In the data rows, the value 128 means zero.
In the table below, every row is followed by its label. The labels come from one hidden rule.
[130  84 141 226   0 166 107 119 150 116 107 109  94 115 173  68 191  31
  67 142 157  48 206  37 100 167 168 156 162  69 136 161] B
[153 160 144 115  90 105  90 120 164 130 110 156 106  85 152  84 131 134
  93 133 118  39 154  54 166 166 139 159 115  98  96 168] C
[143 133 130 108 129 133 109 104 134 110  98 125 107 116 160  64 143 124
  93 134 125  86 105  30 155 148 116 154 121 111 131 157] B
[147 114 121 124 210 104 134 107 167 138  69 150 135  76 140  92 135 157
 124 124  60 162 172 131 158 160 102 167  70 129  98 114] B
[144 125 129 138  65 155 141 170 101 102 111  94 161 158  98 155 145 116
 107 126 190 175 131  63 125 147 124  88 184 152 135 146] B
[133 206 136  98  92  58 117  88 115 142 102 133 131  90 115 105 108 153
 126 132 114 143 118 124 110 107 121 121 133 113 119 156] B
[129 137 116 128 180 125 123 136 109 122 152 142 141 125 122 109 138 132
 134 130 124 167 137 168 122 118 130 133 115 138 134  95] C
[103 143 113  73 189 115 141 135  64 140 135  98 154 137 115 171 117 199
 168 118 125 219  39 214 142 128 118 165  87 120 181 135] C
[154 201 136 105 141  77  77  94 226 154  25 134  90  70 169  24 134 138
  86 146 116  36 196  74 209 165 117 198  94  60  83 191] B
[117  62 113 134 118 117 125 115  76 111 142  87 133 155 112 126 122  53
 132 112 148 178 123 131  42  90 152 129 118 120 122 110] C
[107  90 129 129 162 157 125 149 111  99 157 115 133 157 115 145 128 154
 140 105 142 133  86 123 137 122 137  83 127 131 132 140] C
[139  94 134 139  54 165 112 161 163 133 106 105 113 114 137  86 162 105
 125 119 130 101 143  68 112 140 129 163 162 112 125 116] B
[129  96  98 176 221 113 194 109 105 123 207 150 121 189  78 171 131 217
 124 119 170 165  88 133  85 105 117 116 120 170 158 130] B
[132  68 157 186  37 133 128 151 159 127 132  93 132 153 149 117 160  57
  90 116 171  59 155  45  60 133 140 101 165 109 156 128] C
[119 156 124 116 106 142 130 143 126 119 183 120 123 123 139 137 124 137
 121 126 116 125 142  44  45 135 133 127 145 124 144 140] D
[125 158 122  78 204 123 140 128  58 115 189 147 155 133 115 137 127 143
 143 121 106 162 109 162 147 109 114 146  89 161 111 112] C
[143 175 128 108 157  98 103 108 189 152  28 119 117  99 154  86 121 151
  94 142 126  82 184 124 186 150 121 160 106  79 105 175] B
[106  47 110 118 145 119 168 115  81 100 221 137 165 150 113 231 110 181
 173 112 135 204  66 200  93 108 120  94 138 171 160  85] B
[152 181 132 131 168 131 115 139 160 141  43 138  86 114 166 114 117 112
 131 140 117  46 122 134 102 152 135 116 137 130 107 137] C
[141 138 148 167   0 136 111 141 193 126 123  94  92 127 146 117 147  60
 109 127 160 105 173  60  87 120 148  78 151 138 155 121] D
[128 124 109 111 184 102 111 113 128 138  45 133 127 115 132  70 134 192
 102 123  79  55 149 171 196 135 122  94 103 115 108 157] B
[111  52 129 156  51 189 170 165  87  95 226  88 159 158 112 158 161  65
 164  99 186 173  60  87  13 106 146  69 182 168 163  85] C
[134 143 126 142 185 141 168 121 120 123 191 125 131 142 100 131 137 171
 180 110 160 103 131 124 175 135 126 152 135 150 105 113] C
[115 118 102  37 187 102 124  89  79 125 157 197 150 134 121 139 137 134
 198 144 111 173 105 250 141 108  96 119 107 165 140 132] A
[157 151 142 150  74 130  91 124 206 143  77 101 101  75 165  30 165 110
  95 137 134  25 182   0 139 165 127 142 157  77  92 175] B
[126 133 128 125 187 126 144 127 117 132 151 117 143 128 129 128 119 133
 141 127 140 141 130 135 156 122 118 119 115 128 127 119] C
[119 113 141 192  95 146 163 146 119 106 149 113 152 154 123 223 153  87
 145 114 168 151  96 155  39 125 158  72 156 159 148  79] C
[119  79 151 179   0 149 181 131 146 109 134  64  92 177 105 139 174  45
 145  96 142 112 125 103 121 168 155  98 189  90 174  65] C
[107 154 133 131 107 135 118 110 213 116 150 105 113  82 130  56 131  62
 102 139 136 142 134 155 112 145 126 121  80 152  94 129] B
[131 158 119  88 137 136 130 122 139 130 102 139 130 133 131 148 112 163
 135 136 105 162 121 118 208 121 126 120 126 124 123 130] B
[114   5 151 184  26 197 172 170 133  95 236  83 133 184 112 174 159  21
 129  93 175  87 106 116   0 123 148  84 195 185 177  62] C
[106  31 129 152 135 141 184 158  69  97 141  91 139 150 118 209 125 169
 147 120 144 179 143  89  24 120 141  85 182 153 144  90] C
[129 124 149 146  93 110 108 141 119 133 126 108 136 125 134 110 131 124
 129 141 151  50 156  97  92 148 135 126 141 115 107 102] B
[126 166 121 145 176 136 161 119 163 140 119 117  85 113 118 128 144 130
 104 130 147 103 180  43  67 150 132 158 167 113 124 156] C
[116 166 109 141 151 142 131 122  98 124 204 149 150 120 130 144 109 137
 138 131 127 148 164 226 209 126 134 141  82 112 125 162] C
[129 132 116 110 213 132  98 119 145 129 110 164 154 148  98 117 103 190
 142 130 109 172 111 168 128 132 129 154  82 143 134 122] B
[121 168 105 113 180 124 145 115  90 125 163 134 151 119 101 141 113 172
 166 120 121 135  95 223 216 111 134 165 127 122 114  97] D
[134 116 129 153  43 123 119 146 132 125 146 107 112 111 135  89 142  94
 127 127 173 100 134  92  70 138 130 117 158 121 133  91] C
[149 204 122  71 169 104  88  99 159 146  57 157 109  84 138  95 130 159
 115 133  85  88 154 112 228 135 132 207 127 110  93 156] C
[117 123 116 100 161  98 142 127  89 112 187 140 155 153 107 158 113 166
 158 118  89 204 115 204 186  94 135 129 100 171 139 122] C
[126 108 118 115 178 114 172 173  56  93 139 161 183 174  97 170 107 102
 160 121 124 250  96 176 111 113 103 132 120 152 178  92] B
[128 211 127 117 204  51 108  90 136 134  52 149 110 112 139 104 134 204
 141 148  54 135 157  98 230 118  84 178  86 140  85 201] B
[134 153 140 129 128 133 122 120 172 139  89 121 124 104 144  96 130 149
 116 132 122 100 157  97 137 146 135 137 124 112 114 149] C
[132 179 122 100 174  87 109 100 154 142  46 151 113  87 135  90 113 181
 125 145 100 112 180 151 188 125 100 191  73 118 105 140] B
[ 97  81 119 103 143 129 179 139  92  86 252 128 148 171 110 145  95  93
 140 103 120 199  37 255 142  81 119 125 127 183 167  97] B
[106 116 118  99 183 141 157 158  75  95 255 137 157 147  79 188  96 145
 173 108 136 229  75 233  62 104 125 100 104 165 163  65] B
[140  98 149 164  34 141 116 141 184 128 121  94 101 108 148 114 154  43
  82 126 158  47 185  26  77 156 143 110 154 114 124 154] C
[112  36 145 160 121 169 144 156 102 129 148 106 109 164 120 168 124 109
 131 109 174 176 121  79  56 137 149  95 148 172 165  88] C
[120  48 125 152 108 161 163 159  97 112 212 107 142 158 122 166 133  55
 133 114 143 154 118 105  48 118 149  80 177 156 149  92] C
[123 124 126 131 196 132 114 124 114 141 137 154 131 134 129 195 121 189
 132 117 142 179 144 189  79 123 108 124 139 132 125 138] B
[125 192 124 147 129 162 127 115  88 142 155 145 131 129 135 107 107 113
 131 132 124  91 166 153 213 132 116 140  87 136 127 161] B
[154 177 111  83 178  89 119 109 117 134 171 155 125 113 138  77 107 190
 106 150  75 150 132 184 194  95 127 167  96 135 121 138] B
[137 109 134 145  86 148 155 137 147 124 183  98 110 158 134 104 128  85
 121 137 123 147 157 144  55 113 152  94 134 149 148 119] B
[145 146 145 129  62 157  87 118 174 140  55 110  81  99 150  63 157  55
 104 118 147  55 160  36 168 143 145 155 162 103 122 140] D
[152 129 140 140  50 129 103 120 204 153  10 116  75  87 165  78 154  85
 100 145 142   0 199  76 139 142 121 186 140 100  87 178] B
[134  80 128 125 113 153 125 107 172 154  60 147 121 113 150 100 128 137
 110 135 137 132 126  84 206 127 144 150 145 107 111 120] B
[133 136 103 100 168  69 101  93 153 143 123 180 130 105 146 141 106 206
 136 135  76 144 143 201 156 112  97 172 122 106 111 145] B
[124 109 131 181  87 172 157 170 116 107 148 117 141 171 122 172 142 105
 148 109 161  96  57 153  13 129 152  26 166 168 157 103] C
[147  53 140 208  20 136 110 153 183 132  95  77 107 125 167  71 147  41
 130 128 150  37 176  31  95 158 143 136 180 108 128 139] B
[126 183 109 130 225  95 152 111  77 121 136 161 150 157 115 173 118 155
 145 129 119 163  65 206 168  90 117 112 115 153 155 106] B
[130 129 120  96 146  87 152 136  93 132 112 152 106  66 127 113 125 103
 118 145  85 116  99 153 159 129 108 131  94  97  94 145] B
[125 117 147 125  83 120  64 160 173 125 114  95  60  90 130  87 141  42
  91 136 179  51 183  12 127 157 146  74 170  87 105 139] B
[127 255 100  75 176  84 106  86  80 142 137 187 148  97 141  92  98 209
 143 143  93 114 166 218 255 121 102 210  78 111 119 162] B
[125 103 134 150  68 163 137 156 152 116 185  98 134 127 113 117 153  98
 133 115 162 152 132 104  73 123 146  82 152 123 148 126] C
[131 170 122  93 195 151 116  89  81 149 104 171 107 109 116 123 138 102
 133 143 108 107 139 191 246 132 120 146 139 128 132 125] B
[134  54 155 184  38 160 120 152 213 127  86  84  84 127 157  76 170  26
  94 115 170  46 142   0  94 143 151 116 163 102 140 147] C
[104  44 120 119 140 121 160 141  54 104 227 148 177 154  90 190 136 110
 184 112 148 244  93 238  75  77 124  82 132 197 174  74] B
[132 120 119 111 155 143 115 110 136 135 115 170 143 122 122 125 112 235
 149 138 122 122 102 199 190 114 129 141  87 153 106 138] A
[128 130 124 101 123 146 103 109  95 139 119 141 123 117 148 112 121  86
 147 131 121 150 124 138 145 122 103 104 115 159 150 145] B
[157 208 128 112  96  96 113 131 177 153 108 123  88  68 133  75 152 123
  94 146 146  80 154  86 137 140 112 133  99  88 116 145] B
[129  53 151 162  18 189 137 157 169  95 171  95 111 148 135 122 178  70
 120 106 181 124 113  33  37 132 159 100 166 138 163 111] C
[140   0 156 138   0 215 148 158 208  91 148  50 123 192 108 125 168  23
  98 141 146 106 158  28   0 153 163  26 162 153 177 122] B
[104  92 106 120 206 104 138 123  13 136 185 117 159 168 105 121 113 182
 156 144 105 138  74 194 163  82  91 149 132 161 140  59] A
Which column or columns does the hidden rule look at? Columns are counted from 0, in order:
1 19 26
Which label does each new row get?
[145 155 130 150  83 151 108 103 116 132 118  94 121 129 117 177 135  50
 125 120 132 126 107 110  29 115 150  84 134 137 125 102] >> D
[144 154 152 151 105 127  89 129 192 144  37 123  89 105 148  30 158  96
  77 132 129 117 220 132 160 159 108 154 162 114  83 175] >> B
[130 100 154 182  18 158 125 148 190 126 112  93 110 125 136  94 172  80
 105 118 169  70 143  33  48 151 150 120 157 113 132 129] >> C
[104  88 125 154 108 154 173 153  51 106 231 108 185 192 106 221 126 100
 156  99 165 199  65 161  79  88 138  55 132 182 181  78] >> C
[139 205 132 103   0 106 102 140 157 119 117  97 123 128 115 157 139 110
 118 119 131 121 111 116  42 109 152 110 145 132 125 118] >> D
[124   0 156 236  89 200 141 164 202 101 152  41 137 152 114 132 166  15
 105 111 191  98 111  47  18 139 176  65 209 115 167 109] >> C
[132  99 148 152  24 156 125 145 119 131  89 136 117 126 122  97 138  70
 120 117 159 115 177 125   0 141 145  99 179 122 127 164] >> C
[121  43 150 185  42 179 172 169 133 112 137 101 132 147 131 143 158  28
 126 109 167 118 109  37  23 132 161  50 168 115 158 116] >> C
[135 192 104  55 243  79  96 109  83 138 140 188 167 102 138 128  95 212
 152 136  97 147 127 238 209 109  99 156  63 134 116 128] >> B
[114  69 128 121  41 128 105 148  91 129 146 133 129 127 102 156 147  64
 129 118 144 123  85  87  85 168 156 133 149 167 170 128] >> C
[113 154 124 108 138 131 145 134 151 142 167 112 147 169 138 144 122  65
 120 117 146 139  99  88  97 142 124 135 150 149 127  96] >> C
[123  73 144 172  79 174 131 169 140 120  79 108 134 154 139 126 162  64
 121 122 175  63 132  68   0 142 163 138 169  92 154 125] >> C
[123  36 160 195  76 196 113 151 153 109 141  62 119 151 133 108 158  24
 118 117 167  64 157  46  57 148 153  73 166 130 129 109] >> C
[ 92  51 132 172  53 208 166 163 141 100 185 106 151 164 117 226 138 101
 144  95 166 204 117  56   0 103 159  64 171 148 183 102] >> C
[141 158 143 124 134 103  86 128 177 141   9 163  93 126 131  52 140 131
 108 145 134  31 204  59 119 133 107 164  94  72 112 142] >> B
[141  54 177 196  13 155 116 143 194 135  51 135  85  59 139 124 166   0
  73 139 172  16 156   0  83 168 166 125 141 101 113 151] >> B
[ 98  98 123 153 120 149 152 152 106 112 188 115 145 146 113 177 136  95
 134 117 161 164 102 113  63  95 144  98 157 144 163  96] >> C
[143  59 145 152  39 173 131 151 191 126 133 118 119 123 136 108 155  99
 104 118 163 119 167  60  98 155 163 115 159 134 124 127] >> C
[137 149 129  95 183  94 111 116 132 139 126 132 136 119 139 117 128 177
 122 136 104 114 133 115 189 123 121 142 117 120 110 156] >> B
[117  51 147 202  50 199 194 153 128  90 252  69 129 193 115 172 143  56
 127 110 185 169  89 122   0 116 170  36 148 171 179 102] >> C
[139  79 147 186  70 158 116 119 119 130 115 111 118 154 135 156 150  28
 123 114 150  98 116  35  49 118 152  90 138 139 138 109] >> C
[122 231 113  61 255  69 105  85  85 131 108 175 127 114 131 160  73 220
 178 136  78 129 143 177 255 119  90 158  70 125  94 151] >> B
[115  14 153 217   0 187 146 174 145 107 191  50 126 177 135 154 178  12
 116 103 196 122 105  27   0 132 169  68 192 148 191  89] >> C
[ 93   0 144 168  86 197 187 185  85  94 254  83 154 196  89 211 133  92
 154  87 183 240  47 130  41  91 158  47 164 180 193  85] >> C
[151 243 118  79 196  89  78  94 161 147  59 163 133  57 147  68 123 217
 152 158  78 114 156 159 198 143 112 169  77  88  76 152] >> B
[ 83 107 102 134 191 130 212 116  75 105 231 134 157 176  89 202  90 139
 176 118 145 255  37 234  74  79 117 110  82 235 178  72] >> B
[152 225 126  55 229  72 122 108 107 147  30 210 131 122 127 103  87 180
 141 143  97  79 169 193 161 117  92 217  30  92 128 151] >> B
[107  79 116  94 175 166 162 142  88 127 197 149 165 159 103 183 106 166
 150 119 141 255  70 209 142 100 146  96 102 162 170  66] >> C
[131 223 119 130 198 145 123 113 102 129 102 155 121 120 129 102 121 160
 130 138 107 170  60 210 131 115 107 142 157 139 126 123] >> B
[137 235 105  98 176  93 132 102  78 130 105 174 144 121 138 126  97 161
 134 143 117 132 114 178 210 125 102 169  88 144 132 155] >> B
A new table starts here. A hidden rule labels the rows of this table. It goes by one to three of the table's principal directions, not those with the most spread.
[141 133 110 193 135  94 146  98 187 181 169  99 176  26 106 149  90 125
 172 121  99 111  71  42 140 104 176 138 147 126 101 137] tg
[108 119 117 156 110 135 123  93 125 162 156 125 120 109 111 109 109 147
 135 131 150 101 152 106 104 150 174 185 133 121 109  64] pr
[ 74 111  98 138 126 117 118  99 158 174 116 107 123 118  79 128 114 202
 170 111 130 113 139  98 125 152 155 187 111 125  97  89] jt
[ 48 115 102 103 128 139 104 134 131 133  78 125  83 160  93 115 123 207
 142 123 155 115 169 143  99 129 106 170  82 111 109  93] jt
[140 116 128 102 100 125 126 149 100 100 117 156 116 142 122 130 182  65
  83 154 115 140 151 196 118 142 126  86 114 115 165 142] sz
[ 68 140  93 104  94 163  96 162 146 108  88 147  62 157 117 109 119 165
  97 136 140 108 194 122  96 122 132 172  76 112 132 105] sz
[114 117 159 129  71 122 126 146 129  92 147 187  92  79 112 133 147  84
  97 178 120 140 169 198  69 154 160 117 105  82 146  90] cd
[ 98 123 119 152 129  81 131 146 241 120 165 238  81  52 145 141 148  84
 147 178 124 117 167 117  62 133 236 123  94  93 155  95] jt
[103 121 119 166 150  75 157 127 230 128 200 213 100  46 151 151 134  68
 174 172 125 117 133 110  65 141 248 124 119 103 163  94] jt
[ 54 102  61 165 178  70 138 111 239 185 124 120 136  49  67 157 119 180
 208 119 110 101 109  58  95 111 189 156  95  99 105 127] sz
[107 134  67 159 147 148 125 106 173 183 110  38 167 122  82 128  67 231
 154  64  98  98 109   0 165 114 138 217 148 158  89 163] pr
[108 139 125 116 209 108 141 131 149 116 119 140 122 148 166 127 130 144
 173 117 159 128 111 117 124  87 112 107 116 128 140 142] pr
[139 126 134 133 174 119 122 105 105 145  90  77 140 148 125 158 131 157
 139 108 128 135 103 107 161 125 123 108 138 153 132 176] jt
[156 168 175 115 127 165 112 163  95  97  68  67 130 160 161 155  69 180
 113 103 117 155  73  95 189  82  25  95 143 176 109 217] jt
[ 99 127  97 114  95 143 143 161 174 111 150 136 144 107  89 104 111 150
 134 112  97 126 145 127 104 128 106 175 112  91 104 106] ds
[196  74 137 144 179  83 159  65  57 184 128  55 219 144 100 167 182  90
 146 105 104 149  46 146 191 160 121  63 206 178 146 202] cd
[ 79 121  87 119  71 159 119 139 128 127 130 109 111 119  64 110 116 151
 109 127 115 111 174 151  90 154 129 188  90  82 103  73] tg
[111 119 112 138 124 129 123 135 143 137 105  96 124 112  97 154 113 149
 126 127 109 124 119 112 121 128 126 128 120 125 116 156] sz
[158 139 193 109  77 173 115 120  13  90 136 130  98 175 155 107 130  94
  71 155 167 144 160 220 120 161  96 119 137 125 136  77] ds
[118 136  84 127 107 150 118 152 165 139  98  91 141 133 101 127 102 174
 114  97  89 117 124  53 157 110 111 165 130 151 117 179] sz
[180 153 109 137 255 109 166  96 132 150 156  61 191 169 187 149 117 109
 197  77 144 125  43  74 185  92 112  85 163 161 129 177] tg
[131 132 134 106 196 146 135 112  76 130  97  64 143 209 152 133 112 179
 155  87 155 136  91 118 169 116  68 123 152 170 126 164] ds
[128 110 106 151 149 155 126  79  95 183 110  36 159 174 101 128  90 214
 135  75 128 109 113  40 169 152 135 200 185 189 112 154] cd
[218  98 168 139 168 103 159  61   4 156 167  85 195 158 150 138 184  32
 125 132 150 146  65 202 170 157 116  47 198 157 153 138] pr
[121 115 141 135  89 133 120 126  99 128 109 117 116 117 104 139 129 133
 102 141 116 134 134 136 126 142 136 131 136 141 142 145] cd
[157 129 147 162 125  92 141 128 187 131 172 175 140  53 142 147 129  81
 140 153 106 133 114 110 113 129 184 103 138 116 132 129] pr
[123 112 101 141 127 109 157 106 151 161 165  94 176  98  86 137 121 134
 174 106  96 129  90 114 143 153 143 152 145 126 111 118] tg
[156 132 167 153  70 136 137  96  66 129 197 152 118 101 149 111 126  52
 110 169 155 124 133 180 109 164 169 130 148 120 139  48] tg
[132 135 119 134 163 102 136 121 187 150 134 126 145 121 138 151 120 148
 178 110 111 133  96  84 158 131 149 126 132 149 120 147] sz
[164 147 150 115  61 188 111 146  59 107 101  62 146 155 107 122  95 149
  65 107 100 143 127 134 165 133  56 143 145 140 104 157] tg
[123 120 117  98 180 109 139 138 135 119 116 128 137 160 135 139 156 118
 157 121 135 139 110 169 130 122  94  85 111 116 129 142] tg
[134 147  96 128 118 136 132 171 203 111 128 128 151  93 111 126 108 139
 118 107  79 126 131  77 129  98 115 143 114 105 110 165] ds
[163 124 114 175 164  73 160 100 173 175 167 107 188  56 128 165 126  84
 182 123  97 128  41  71 164 108 166  86 161 150 131 173] sz
[105 131 122 143 168 112 129 110 152 149 110 104 131 119 125 143 108 182
 167 107 129 125 107  70 144 112 144 147 133 150 129 152] cd
[ 73 144 133 106 108 157 126 135 117  92 162 185  64 154 153  81 117 133
 132 150 182 114 194 176  68 144 147 184  91  91 135  20] ds
[ 74 109  88 123 142 107 141 151 180 118 133 156 112  98 100 131 143 122
 147 141 121 117 145 142  74 118 147 131  94  86 139 119] ds
[173 121 184 110 141 120 150 142  76  76 158 172 117 151 184 144 166  29
 105 169 146 157 117 226 108 145 119  45 149 126 175 136] pr
[135 135  89 121 158 144 114 122 146 169  72  54 173 175 110 123 102 226
 142  58 103 121  99  24 205 103  80 167 151 184  97 198] pr
[100 156 127  81 124 152  95 185 156  79  66 160  63 183 158 134 129 154
 102 135 133 137 170 142 126 114  98 113  76 130 140 153] sz
[127 133 110 161 147  90 149 105 165 151 176 145 149  58 124 126 134  89
 167 137 126 115 108 107 115 110 181 126 120 101 131  99] tg
[128 137 152 151 101 131 129 148 169 107 152 164 101  82 144 144  99 114
 116 156 118 129 140 114  94 134 165 132 128 118 129 123] cd
[123 149  70 143 169 124 129 153 219 158  97  71 174 103 113 144  78 193
 167  75  86 112  71   2 173  61  88 141 125 147  86 210] tg
[121 152 132 148  97 125 127 156 195 113 156 180 109  69 148 121  97 118
 129 147 118 121 137  88 105 105 156 143 115 114 123 113] pr
[156 147 148 139 117 148 118 123 115 140 124  98 137 139 149 133  90 149
 125 115 129 129 102  92 165 124 104 132 150 162 104 143] tg
[146 121 119 112  97 183 121 110  23 139 103  39 165 188  90  95 117 165
  84  87 129 124 129 134 165 135  55 168 158 146 107 134] pr
[111 139 145 133 114 116 118 134 140 111 142 199  89  96 153 106 142  99
 121 165 159 120 164 151  89 109 157 123  99  98 141  79] pr
[175 121 171 149 124 127 139 101  72 137 161 116 149 122 150 134 124  85
 121 143 144 135  96 156 136 143 122  97 168 142 123 117] pr
[119 149 135 100 143 122 139 187 158  55 138 196 108 100 152 111 151  72
 112 155 133 138 155 189  71  75  94  80  77  55 143 121] ds
[ 82 115  84 130 231  60 158 144 255 131 137 182 140  84 132 140 150 144
 209 117 121 122 112  85  92  83 161 113 103  98 139 153] pr
[117 137  98 120  71 188 103 127 101 148  98  61 149 160  77  87  85 220
  94  79 112 112 157  75 159 132  77 220 133 137  76 116] pr
[ 86 131 127 146 102 120 100 132 164 133 108 166  72  89 120 135 120 148
 119 159 139 113 168 111  92 125 178 146  91 113 129 104] jt
[112 119 124 129 159 130 125 124  91 138  71  56 140 141 105 154 112 177
 135 105 124 133  85 103 154  96  77 111 138 155 129 199] cd
[135 142 157  78 123 158  97 146  66  88  73 139  88 209 156 114 156 136
  81 132 155 145 172 186 141 130  81 107 106 135 146 133] jt
[184 135 147 152 106 142 115 101  68 172  97  33 190 123 108 140  94 161
 115  94 106 135  61  80 210 108  61 115 173 176  85 186] cd
[128  93  82 152 191  67 153  83 164 187 145 117 164 112 113 156 172 101
 182 120 115 117  87  91 148 143 202 108 151 156 160 158] jt
[131 131 139 156 109 146 123 110  94 143 124  75 127 113 115 147  89 143
 117 129 128 121 109 105 134 133 131 141 145 143 116 136] sz
[ 96 139 132 133 138 114 132 158 195  99 131 176  90  96 148 145 115 130
 142 147 122 130 139 107  95 113 164 127 108 120 151 141] cd
[100 149 137 154 111 128 103 146 178 144  88 121  98  91 137 152  68 192
 143 131 123 121 101  46 144  89 121 138 119 162 105 166] jt
Here are more rows. What is the label of each one?
[125 115 123 137 116 119 156 146 148 116 145 116 159  86 100 141 117 123
 133 123  88 138  98 115 120 120 118 128 149 124 137 167] -> pr
[ 84 122 142 123 115 117 123 105 122 112 165 219  59 127 146  97 166  98
 128 174 179 117 212 190  61 171 220 162  94  91 167  17] -> cd
[114 126 126 141 135 124 134 112 131 152 117  81 155 111  99 136  99 184
 160 101 114 131  94  88 152 119 109 153 142 143 106 146] -> pr
[206 135 144 156 113 134 121  96  63 167 122  56 186 121 127 141 122  99
 102 113 113 131  69 103 198 118  97  90 173 167 108 174] -> sz
[ 91  98  68 109 107 177 106  84  26 197  55   0 168 216  40 100 112 247
 122  57 131 107 115  93 194 142  48 208 150 177  87 141] -> jt
[131 122  63 104 121 142 112 160 165 157  56  51 173 164  75 146 123 190
 119  72  63 129  95  60 198 111  62 133 129 166  99 230] -> sz
[140 138 136 134  63 150 114 157 130 104 121 141 126  86 107 115 119 118
  72 141 101 128 156 126 113 112 115 137 118 102 120 136] -> pr
[107 111 134 158 154  79 151 108 177 131 191 202 113  55 133 128 151  76
 164 169 149 118 148 157  55 138 214 122 112  74 142  59] -> pr
[161 142 166 126 152 130 144 111  92 107 180 166 126 148 186 105 138  75
 134 143 171 133 134 172 116 134 137 112 143 120 142  75] -> ds
[168 143 100 101 137 148 119 145 108 145  70  37 193 176 107 135 121 166
 121  69  86 141  70  89 222  93  24 105 142 167  96 219] -> tg
[ 88  98  64 120 187 130 140  60  74 186 128  60 154 195  88  97 151 176
 170  81 163  98 136 117 140 155 147 193 139 140 131  83] -> tg
[159 139 173 124 114 154 136 125  61 101 141 112 125 156 159 130 114 105
 105 134 139 144 114 155 142 139 105 114 160 152 147 135] -> pr
[175 142 140 114  44 192 100 165  90 118  81  65 160 156 102 120  87 173
  53  97  80 140 121  97 184 123  32 146 156 161  84 191] -> pr
[132 170 132  90 113 191  96 177 112  86  74 118  91 209 173 108  93 173
  81 108 141 128 155  99 157  97  58 143 116 160 123 163] -> tg
[ 88 133 107 119 193  78 117 146 219 119 103 206  72 121 164 150 168 117
 162 153 144 122 155 115 100 106 195  93  76 117 168 140] -> jt
[142 135 153 142 144 100 130 125 143 115 152 188 102  98 169 137 152  67
 127 167 148 129 138 150 102 122 179  87 118 114 157 111] -> jt
[131 100 162 159  80 151 121  53  10 175 141  66 135 138  92 117 111 154
 115 131 159 120 128 151 137 186 144 178 174 155 114  69] -> cd
[159 153 105 110 141 187 118 127  83 141  80   6 188 197 106 112  80 218
 112  45 104 128  99  56 209 103  28 173 158 167  82 190] -> ds
[166 139 141 132 208  71 153 133 162 113 160 173 143  96 182 155 168  32
 166 153 141 140  85 168 119  92 140  24 112  99 148 143] -> tg
[106 133 118 151 174 120 138  99 158 147 160 143 115 125 154 116 107 151
 170 122 162 106 137  81 108 128 181 170 135 133 129  86] -> pr
[ 92 123  85 167 172  94 132 113 227 179 129 110 136  77 105 160  94 181
 193 111 111 106 100  36 125 118 181 155 119 133 100 142] -> sz
[119 133 186 141 114 108 115 137 144 116 111 158  90  91 148 167 108 137
 140 163 134 148 112 145 117 129 133  90 118 134 124 137] -> jt
[136 106  74 145 103 121 116 129 169 186 103  75 165 112  75 154 121 147
 127 108  79 114  95  71 165 137 125 129 137 152  92 177] -> sz
[141 121 162 137 121 125 130 110 103 129 147 137 118 127 140 139 129 109
 128 147 141 136 128 162 118 160 148 117 141 131 130 102] -> jt
[137 116 117  94 156 130 122 122  79 127  90 106 139 188 122 122 172 125
 114 114 138 135 133 168 150 128  90 100 124 134 142 150] -> jt
[ 73 114 154 147  70  91 128 124 144 116 176 225  62  41 118 127 149  65
 141 209 157 123 169 217  38 154 204 118  77  62 143  19] -> sz
[136 112 125 137 106 108 135 147 141 133 115 110 144  90 101 169 133  99
 126 142  88 141  84 139 137 126 115  78 130 132 130 182] -> sz
